One turn sends every row of this set to another row. A few are shown first. Where does it send the rows asked after them?
zimo: [ -3  13  -7  10  29 -25 -26   4 -12  -1 -12  14  -8 -20  -5  -2   2 -26
  -2 -10]
lur: [  4   3 -21   9  -8 -11  13 -18 -20   8  17   0  12  -2  -1  -5  14  15
  -8  -6]
dugu: [-10 -11   5   2 -21  -2 -10  15  -7   8 -17  18  12 -27  25  11 -12  -3
  19  -2]
Tude: [ -6   1  -6  13  -2   1  -6  11  -5 -28 -19 -11 -19   9  12  10  10   1
  -8  11]
Poni: [ 6  0 -6 -7 44 -9 -9 -9 -4  3 -3  7 -4 -2 15 12  5 11  7  2]
vef: [-12  12   3  -3  11   1  14   8 -16  -1 -21   5   9   2  -5  22  16 -25
   6 -30]
Rafe: [  1  13  18  -9   0 -19  -1 -26 -24   1  18  16   1  -3  10  11 -10   3
  -7 -12]
mubu: [  0 -15  15   8 -18  -9   2  17 -13   3 -17  16   4 -25  18  17 -15  -7
  22   4]
pipar: [-14   7  -2  -7   7  11  13  10 -13   3 -21  -2   2  11  -5  16  11 -27
  -2 -25]
Kozot: [ -8 -12   8   8 -19 -10  -3  13 -15   1  -9  19  14 -27  21  13 -14 -17
  16   6]
Rugu: [ -8  13 -13 -20 -22  -5 -13   9 -21  14   9   9   2  -4   8  31  -6  13
   4   9]
tiru: [-18  13  -5  -8  10  15  13  -3  -3   0 -20  -1  -3   9   3  18   5 -19
   4 -22]
rugog: [ 26  17 -16   0  11  -7  15  -3  -5 -10 -22   1  19   5  -5   7  -3 -21
  -1   6]
rusin: [  9  -6  -9  -8  26 -17  -3  13 -12 -12 -10 -19  24 -15  17  16  12 -12
  -6  -4]
Bifi: [  3  15  -8  -7  -3 -22  -1 -10 -19  15 -29   9  13   9 -15 -13  -6  -3
  20  -9]
kulav: [  2  17 -12  -1  25 -22 -31   6 -24  -5  -4   7  -3 -11 -11   7   4 -26
 -16  -5]
nur: [ -1  15  23   4   7  -4 -19 -14 -13   6 -10  -3  -2  -2   4 -14  -9   0
   6 -31]
munap: [ 15   5 -10   2 -14 -20 -15  -9 -27 -12 -21  -5  12   5 -10 -14 -12  -5
   8  14]
dar: [ 25   1 -18  10 -13  -3  11  -7  -4  15   0  21   3 -29   5   1 -15   6
   1   3]
kur: [ 14 -16  -9  -5   9 -23 -26  17 -13   8  15  17 -12 -20   5  -3   8 -11
 -11 -12]
Nagog: [  1   7  -2  24   6   1 -16   2 -13 -26  -1  -7 -24   3   4  10   9   6
   3  12]
Luban: [ -5   1  -5  21   2  -1  -5   4  -6 -21  -7  -8 -31   8   6   5   4  -1
  -2  14]
vivu: [ 29   2 -21  -4 -19  -1   2  15 -16  20  -9  16  17 -17  -4   8   3  11
 -14  -4]
zufi: [  1  13  -4 -15 -16   2 -12  15 -26  22  10  -2   0   0  -3  32  -7  15
  11   3]
tozi: [  2   1   3  22   5   5  -4   7 -14 -22  -9  -8 -22   8   5  17   6   8
  -3  14]
vetob: [-12  11   5   1  10  10  21   8 -11   4 -20  -5   5   3  -3  25   8 -19
   6 -25]
Lotu: [ 26  18 -15  12  18  -1  -4   5   4   2 -24   0   3  10  -4  -7   3   4
   6   6]
sozu: [  4  15  15  -8 -10 -40  -3   1 -28 -19 -11  -2  -1   5   2   7   3  -4
 -20  -6]
muz: [ -8  14  -9 -11 -14  -1 -21  16 -24  27  12   9   1   1   1  23   0  16
   8   6]
Gizi: [  2 -18  12   6 -19 -12  -3  10 -16  -7 -10  23   1 -28  16  12 -12 -15
  21  -1]
Piv: [  9 -21  -4  14  -6  -5  10  -9 -20   1  -9  20  21  -6   7 -13  17   6
  -8 -12]
Peme: [  8  -7 -12 -12  10 -23 -13   6 -12  12  23  13  -6 -24   3   3   0 -23
  -6 -20]
Velo: [  4  -1 -15 -12  -2 -30   3  -6 -19   1 -16   2 -20 -38   2  17 -17   0
  -6   1]
fesoz: [  3   2  21   8 -11 -25 -17  17 -19   2  -8  -4  15 -13  16  -9  12  11
 -10 -23]
tase: [  0  15  -9 -16 -16  -5 -18  16 -26  22  14   0  -4  -2  -6  24   4  14
  11  -8]
reb: [ 10  -7  -9 -16   4   4 -26   7 -25  18 -26   0  -6 -29  -5   7  -9   8
  -8 -19]

Gizi moves to Nagog
lur moves to Bifi
Now these:
Rugu moves to tiru
pipar moves to Kozot
kulav moves to Peme
mubu moves to tozi
Rafe moves to nur
dar moves to Lotu
Poni moves to reb

One turn sends every row of this set to another row. A few are shown first. Where does it send the rows asked after them?
pana: [ -6   2 -29   2 -27  -7 -23  21   8 -19  -6 -10  23 -14   3  -1 -16   5
   7 -39 -31  20]
dibe: [-17   4 -25 -23 -45  28  -7  43  -5 -20  -3   8  28 -22  22 -15  -4  14
  -1 -11 -37 -13]
Mero: [ -2  10 -24  -9 -34  14 -10  30 -15 -19  -4  -3   1 -15  -1  -7 -10 -18
  14  26 -28  46]
tok: [ -3   6 -27 -22 -26   6 -14  26   6 -18  -7   4  11 -20  41  -9  -1  23
  -2  31 -32  -6]
mip: [ -2   8  -3 -13 -34 -12 -12  27 -29 -15  -8  -4   3 -20  20 -20  21   8
   4  18 -31  43]
pov: [  2   9 -11 -12 -51 -22  -8  29 -19 -17  -9 -17  17 -19   0  17  31   0
  13  -3 -32  13]
neti: [ -3  -3 -40   9 -19   0 -15   5 -25 -16   7 -18   8 -27  -1  20  -7   7
  -2  -4 -24  11]
Gisi: [ -8  10 -15  -9 -51   0  -6  58 -11 -22  -7  16  -2 -18  22  26 -11  -1
   2 -15 -19  -9]
Lim: [-12  -3 -27 -22 -52  16 -24  28  -9 -12   6   8  25 -32  20 -19  -5  12
   4 -18 -30 -13]
Lif: [-10   8 -27   2 -19   5  -7  35  11 -27 -15  -9  26  -3   6   5 -14   7
   3 -32 -37  19]
Geg: [ -3  11  -2 -14 -31  -8  -6  31 -27 -18 -11  -4   5 -16  21 -18  22   9
   2  21 -33  43]
Doziv: [  1   3 -17 -13 -38  10 -17  49 -16 -11  -5  38  18 -21  24  -3 -10 -10
   1 -27 -26  28]
zut: [ -3  -3 -22  -7 -42   7 -10  38 -10  -9  11  10  14 -31  21 -32  -3  18
  -5   7 -33 -18]
Lepep: [  1   9 -24  -8 -36  11 -14  25 -16 -17  -2  -2  -1 -17  -1  -7 -10 -18
  16  25 -26  45]
bati: [  1  15 -29  -3 -44 -20  -4  44  -9 -20 -13  20   4  -7  36  12   3  -7
   8 -31 -35  16]
rela: [ -7   5 -26 -10 -41 -18 -14  23 -21 -17  -5  11  13 -19   9   8   0   4
  -1  32 -31  52]
Saf: [  1  12  -1 -11 -34  -8 -11  26 -30 -17 -11  -2   2 -16  22 -15  23   8
   7  20 -30  41]
detas: [-15  -3 -41   4 -10   5   1  22 -19 -21   3 -22  16 -24  -1  16 -10   9
 -12   1 -33  16]
nime: [ -7  12 -24  -5 -16 -23 -17  12 -14 -25  -6   7   8 -22 -23  -4  -3  19
   6  13 -23  17]
Lag: [ -7   4 -15 -16 -46 -26  -3  37 -15 -16  -5 -22  23 -24  -2   9  26   1
   3  -3 -37  18]
teza: [ -2   7 -25 -10 -35  10 -12  28 -15 -17  -1  -4   1 -19  -2 -10 -11 -18
  13  25 -27  47]
gez: [ -2   8 -32  -6 -46 -30 -10  41  -8 -15  -5  17   6 -16  33   4   0  -7
   5 -34 -34  19]
malum: [ -3  20 -21  -3 -14 -11 -11  15 -15 -31 -14  10   6 -12 -19   7   1  20
  11  17 -23  13]
Luve: [ -7   1 -19 -11 -56 -15 -19  49 -12 -13   4  13  -2 -30  18  16 -15  -3
   1 -21 -14  -6]
Med: [ -3   0 -30 -23 -29  -3 -22  21   5 -14   0   2  12 -27  39 -15  -3  22
  -3  27 -30  -5]
Mipat: [  3   5 -39  -4 -24  23  -9   9 -24 -17  -2   1 -12  -8  22  -1  -7  17
 -13 -15 -24  -4]
fuz: [ -3   9 -24  -8 -42 -13 -16  20 -23 -19  -8  14  10 -14  11  14   3   3
   4  32 -29  50]
bobun: [  1   3 -17 -13 -38  10 -16  50 -15 -11  -5  38  18 -21  25  -3 -10 -10
   0 -26 -27  28]
pogot: [  4   6 -27 -19 -31   2 -24  16   2 -15  -4   6   7 -21  41  -7   0  22
   4  27 -27  -9]
Vel: [  3  12 -24   7 -27   6 -20  20   4 -25 -15  -4  17  -1   7  13 -10   5
  16 -35 -28  14]
sode: [ -4   6 -36  10 -14  15  -2  15 -24 -25  -4 -15   8 -14   3  30  -4   9
  -1   3 -28   9]
mal: [  1   4 -17 -13 -38  11 -17  50 -16 -11  -6  39  18 -20  25  -2 -10 -10
   1 -26 -27  28]
rovu: [-19   1 -20 -15 -47 -10  -3  65  -6 -18   0   9   5 -28  18  13 -17  -1
 -10 -16 -24  -2]
tuduv: [ -7   8 -25  -9 -38 -11  -8  27 -20 -21  -9  12  12 -13  11  12   2   4
  -1  34 -33  51]
bina: [  0   7 -18  -5 -40  21  -1  44 -10 -16   1  13  12 -19  25 -22   1  19
  -2  12 -36 -22]
Notar: [ -5  -4 -43  -9 -23  12 -11  11 -21 -12   6  -5  -8 -19  18 -13 -12  17
 -21 -18 -25   1]
naf: [ -4  11 -11 -14 -44 -15   4  41 -15 -22 -14 -18  21 -14   1  18  30   2
   7   2 -38  15]
rosil: [ -8   2 -41  -9 -17  23   3  22 -18 -19  -2  -4  -6  -9  21  -7 -11  19
 -24 -12 -31   1]
Nisup: [ -4   9 -22 -18 -52  30 -19  28 -12 -19  -4  14  20 -18  24  -6   1  13
  13 -14 -28 -19]
kefo: [-13  15 -24  -7  -9 -15  -4  25 -10 -30 -11   6  12 -16 -21  -2  -3  21
   0  18 -30  18]
Kavi: [ -7  11 -32  -7 -40 -24   2  52  -4 -20 -10  16  10 -12  34   5   0  -6
  -1 -30 -40  21]
varo: [  8   5 -18  -2 -47  14 -16  29 -15 -11   6  16   7 -23  24 -21   2  17
   6   7 -27 -24]

Mero moves to Lepep
mip moves to Geg
tuduv moves to fuz
Now these:
Lim moves to dibe
Mipat moves to Notar
Lag moves to naf
Gisi moves to Luve
gez moves to Kavi
tok moves to pogot
nime moves to kefo
Vel moves to pana
sode moves to neti
bina moves to varo

One turn sends every row of this set to another row. A few are shown first. Where does it send the rows asked after them?
mil: [ 15  11 -11   6   5  -1 -18   2  15  -6  -8 -23 -17  10   4   5  19  -8
  13  12  15 -38  12  30  -1   9   2   0 -26  10  14 -10   2]
gegu: [ 14   8  12  -9  -8  -7  -3  10  39  -6  -9   4  13   4  15  -4  13   0
  40   4  -7 -18 -20  19   2 -15  -4   6 -12  10  -1   5  -5]
Gula: [-13   3  -2  14 -16  -2  34  -2  14 -16   9  -6 -12 -19   4  -9 -10   1
   2  -4  25  -9 -15  14  17  -3  14  14   9   0   0 -13 -10]
lepip: [-11   2  -2   9 -18  -5  38 -13   8 -20   5  -7 -19 -16   9  -8 -15   9
   4  -4  18 -14 -17  11  15  -5   9   1   8   6   2 -13 -19]
zala: [-15  -3  -2  13 -14  -2  37  -9  12 -18  -4  -9 -12 -20   5  -4 -15   9
  10   3  23 -11 -14   5  13   1  13   7   9  -5   5 -11  -9]
Gir: [  7   7   4   6  16 -19  -9  -1  20   8   1 -15  -8  -6  -6  -7   7  23
   9   8  12  10  -8  16  13 -19  -7  -2  16  35 -24 -11   9]
gog: [ 12   4 -14  -5   9   5  -6 -20  -6  -8   3  -5  -3 -18   5 -23   2 -29
  -4  18  16 -10  14   7 -11  19 -36  15  -9  12  -7 -11  -1]
betu: [-11  -6 -21  -5   3  -5 -18   7   7  13  -4 -17 -14  -4  13  19  18  -2
  35  26   1 -22  -4  17  16 -34  -3  -9   3  22  -7  -4 -15]
Katob: [ 31 -21   1 -23  26  -4 -23   1  -8 -16 -12  -2 -11 -17 -10  13   4  -5
  12   8   9  13   3   9  14 -12  -6  -9   4  21  -7   1 -17]
Dop: [  6 -11  -6 -35  -8   3  -1 -12  16   5  23 -10   2 -17  16  24  13  16
  21   9  -4 -11  19  16  10  10 -15  -9  -1 -11  25   5  -9]
lakep: [  0   9  -3  31  14  -4   4  10  -2  13  -2   4   0 -22  17  24  11  -4
  10  28  29 -11   1   9   4 -14   3  17  16   6 -12   4   5]
fopub: [  5  -7 -28   1  16 -11  11   0   8  -9   3  10   9 -11 -12  16  -7 -12
  16  -5  10  -7   9  36  -5 -18   3  -7  10   2  -5  -7 -38]
zefu: [  5   0  14  -9  14 -11 -11   3   8 -12  -9 -16   7   9  -9 -11  15   2
  14  18  10 -23 -15 -16   1  14  -9  -1   1 -14 -12 -18  -2]
zoz: [  4 -13  -2 -35  -2   3   5 -18  27   1  16  -3   8 -11  16  18  15   9
  21   4  -7  -8  24  19   7   2 -16  -5  -4 -16  20   6 -12]
Dal: [ 18 -24  -4   6   9  15  11  13  -3 -18  23   1 -14 -11  -2 -24  -2  -5
  24  -5  18   4  -3  30   4 -26 -17  -1   7  11   8  -6   1]
Firaz: [  4   8  19  -1   7 -18  10  11  21  -2  18  -4 -18 -25  26  16   9  -5
  11  24  -3  -6  23   3  24   1 -11 -18  22  21  -2 -17   1]
tetis: [ 13  -5 -11  -8   8   5  -7 -17  -3 -18  -1  -8   1 -22   8 -15  -3 -27
 -10  24  21  -7  16   2 -13  14 -29  17 -11  20  -5  -9 -11]
sopof: [  7 -12   3 -33 -10   3   9  -8  22   0  13 -15   0 -17  19  21  16  14
  23   4 -14  -8  23  15   4   1 -17 -13  -3 -11  17   7 -14]
gitim: [ 17  -1  -9  -7  13   1 -13 -21 -11 -12  -3  -4  -2 -18   8 -16   1 -26
  -3  30  24 -10  17  10 -11  19 -31  11  -7  11   4 -13  -9]
suso: [ 29   4  -7   0  11  -2 -11  -1  17  -6  11   1  -7 -20 -20  -1  10  -8
  31  37  17 -20 -14  24  13 -20 -25  -1   0  24   1  20  11]
finen: [ 10   2  10  -1   0 -19  -5  14  12  -4  12  -9  13 -54  23   5   9   3
   9   7  18 -17   8  -5   3 -17 -21  10   0  16  19  22  -9]

finen moves to fopub
lepip moves to gog
Now these:
Gula moves to gitim
tetis moves to zoz
lakep moves to Katob
Gir moves to suso
mil moves to Firaz

One turn sends every row of this set to another row. A few are shown first. Where does it send the rows asked after them?
rudez: [ -3   4   7   4  -6   1   1 -16  -6 -41  15  18  17  -7  22 -27   0  -5
 -16  -5 -13  -9   7 -22 -21  23]
tegip: [  1  29   9  15  18 -16 -30 -21 -11 -25 -14   9  33  20  41  -6   0 -15
  -1   5 -35 -15  -7   0  21 -13]
rega: [-44   9  26   0  16   7 -12 -11 -19 -28  -1   5  16  -2  19   6  -2   2
   9  16  13 -18   5 -16  -5 -10]
Vuzan: [ 28  11 -12   0   8   4 -11  -7  -9 -24  -2  10   1  -5  34   5   2   5
  -9  -6 -24   0   9 -13   1 -42]
Kon: [  2  11   9   9  28   9   0  -2 -21 -13  -6  29   2   6  32  -5  13   0
  -7 -17 -30  21   1 -11  -3 -10]
leg: [ 11   9  14  -5  12 -37   5 -19 -14 -24  -3  10   5  -3  37   2  14 -13
 -18 -19 -15 -10  10  -7 -16  13]
Bodov: [  8  27  13  32   8  -6 -26  -8  -9 -18 -19  -7  27  -1  10  12 -17 -19
 -10   6 -35 -22   2  -7  16  -4]
Banin: [-19   5  29   8  29   2 -11 -18 -14 -29  -9 -15  12 -16  26  -4  -1  17
  -4  22  10 -25  12 -22   2  -9]
Kevi: [ 17  23  25  14  18  -2 -14  -1  -3 -22 -36  13   9 -17  33 -12  16  27
 -17  18 -26 -13  -8 -26   3 -11]
Belib: [  5   4   8   6  13 -25  -7  -9  -9 -35   8  13  18   5  24 -40  -6  22
   2  14  -9 -21   7 -29   1  14]
rino: [-19   5  22   4  29  19  -9 -28 -19 -31  10  -3  10  -3  38   2   3   2
  -5   2  10 -10  11 -11  -2  -8]
suses: [ -6  15  -6 -18  -8  -4 -18   9  -8 -20  -8  28   9   4  18   7  -4  -8
   9   2 -18  -6  -2 -14  -7 -44]
fama: [-15  19   0  27 -11  -9   0  -1 -12 -40   9  28  22   4   7  -8  -6  17
   3  13  -4 -19   2 -26  -4  17]
Terur: [ 15  24  18   4  11 -52 -10  -9  -9 -25 -17  12  12   7  33   3   7  19
   1  12  -4 -35  -4 -15   5   6]
pesi: [-11  19  28  -3   5   2 -18  22 -11  -5 -25  31   9   0  -1   1  -8  -2
   8   7 -19 -10 -15 -23  -8  -6]
budif: [ 11  13   0  -4  -4 -16 -15   8   0 -23 -28   4   7 -21  17   0   0  11
  -7  19 -23 -19   7 -25  -2 -43]
fofi: [-20  15  13   9  11 -24 -17  -9 -14 -18 -22   1  31  -1  19  -8  -2 -37
  -9   1 -44  -7   6  -5   4 -10]
pufom: [ -2  26  14  12  -9 -28  -1   1 -15 -21  -3  22   8   5   7  32  -2  -9
  -1  -7  -2 -24  -3 -10 -11  15]

Banin moves to rino
suses moves to budif
fama moves to Belib
Now these:
Bodov moves to tegip
leg moves to pufom
Kevi moves to Kon

One turn sends every row of this set to another row. A few are shown first. Where does it send the rows asked after them?
kerab: [  4   8  -1  12   2 -19  -2   1 -14  -3   5   8 -10 -32   5  -7   2  19
 -10 -14]
voga: [ 15   6  20  -4 -17   1  -8   9 -22  -3 -13   4  21   5   8  -2  23 -12
   4 -15]
lusu: [ 11  11  18  -5 -18  -3 -10  17 -23 -14 -13   1  21  17   0   8  22 -15
  -1 -14]
vobes: [-13   5  -2 -24  20   7 -16  -7   7  -3 -11 -19  10   6 -11 -11   3  -1
  -8  12]
doro: [-10  -4  -9  -6  23 -20 -12  -8   3 -29   8 -14 -18  -8   4  -7  -2  -1
  -7   6]
duvid: [ -9  -5  10   2   3 -33  -3  -5 -31 -19  32 -14  -2   0  -7  19  21 -15
   6  11]
movez: [-10  14  -4  -7  28   1  -6   0   0 -31  -5 -19 -18   4   0   4   1 -16
 -21   1]
pubak: [-15  15  14   5   2   4   7 -10  -4  12   2   9  15  -8 -12  28   0  20
 -26  -2]
veb: [  9  23   6  10   2   4  -1  20 -16  -4 -12   5  -9 -23  -4  -1  10  13
 -22 -14]
Dimo: [  8   8  33   2 -13  -1 -12   8 -20 -19 -12  -2  15  24  -7  16  23  -4
  -8 -13]
vatur: [ -6   9  -4   1  15 -17   3  -8 -14  -4  21   3 -18 -30   6   5   3  -9
 -26 -11]
kof: [ -1  25   2  -1  14   5   3  11 -16  -5   3   0 -16 -22  -2  11  10 -13
 -38 -12]
tibin: [ -4 -14  20  -3  -2 -27  -7 -18 -25 -20  31  -9   4   2 -10  10  23 -12
  -5  14]
Ruta: [-11  10   9   1  -5   3   8 -17  -5  13   4  11  21 -15 -11  13   1  18
 -25   3]
Bug: [ -2 -22   1 -10 -10 -16  10   7  -2   1  -8  -3  10 -19  20  24  24  -3
  -1  13]
legik: [-22  10  -4 -12  23  -2   0 -22  -2  -9 -11 -25   5   9  -9  -6  -1   3
  -3  11]
vadud: [-11  -9   5   7  10  -7  17   5 -18   0   7 -24  -3 -17   4  36  21  -6
   0  25]
gaf: [  5 -18  11 -11 -14 -33  -5   5 -20 -11   5   6   5 -13   7   7  35   2
   8   5]
Zabem: [  2  -1  -7   0   8 -12 -14   2   2 -28 -13  -9  -7  -8   2 -21   1  16
   0   4]
butu: [  0   6  12  17  11  18   5   6 -17  11   3 -27  10  -3   7  25   2 -16
   6   5]
fazo: [-11   3   8  -6   1   1   1 -10  -1  14  16  11  16 -20 -15  17   5  15
 -27  11]
Tesep: [-15  -1   1 -24  21  -7 -19   4  14  -8 -17 -13   2   7  -8   3   8  14
  -4   7]
Tuv: [-26   4  -2 -12  23 -15  -3 -11   6 -14 -18 -19  -3   9  -6   8   4  19
   0   7]
Loku: [  5 -11  22   3 -23 -26  -4 -10 -23 -22  -2   2  17   7  -4   0  25  11
   4   1]
ses: [  2  18  -2  -2  13  10  -8  11  -2 -29 -26 -14  -7   5  -3 -11   4   2
 -13   0]
vota: [-10  -2  16   2  12 -26   3  -2 -32 -13  26 -15 -12  -5  -2  30  28 -14
   3  10]
mado: [ -3  17  19   1   6  -1  -8   5 -30 -13  17 -16   6  19  -6  23  14 -35
  -6  -7]
Golas: [ -2   5  30  -3   7  -2 -14   1 -23 -17  20 -14   3  19 -14  26  21 -27
 -17   0]
Digu: [  0  21  24   8   9   8  -1   2 -34  -5   7 -17   4  13  -1  21  16 -29
  -1 -10]
nas: [-15   9  14  -2   8   2   0  -4   0  13  14   9  10 -13 -16  31   4  16
 -28   5]
leb: [  5 -10   9  -4 -22 -34  -5   8 -24 -20   1   3  12  -2   0   4  29   6
  10   5]
Durag: [  9  -8   9   1  -8   9  -3   7  -2  13 -12  -5  23  -5  22  14   5 -13
   4  -7]

mado moves to duvid
fazo moves to Ruta
Golas moves to tibin
Now these:
movez moves to doro
voga moves to Digu
veb moves to kof
Durag moves to butu
Tuv moves to Tesep

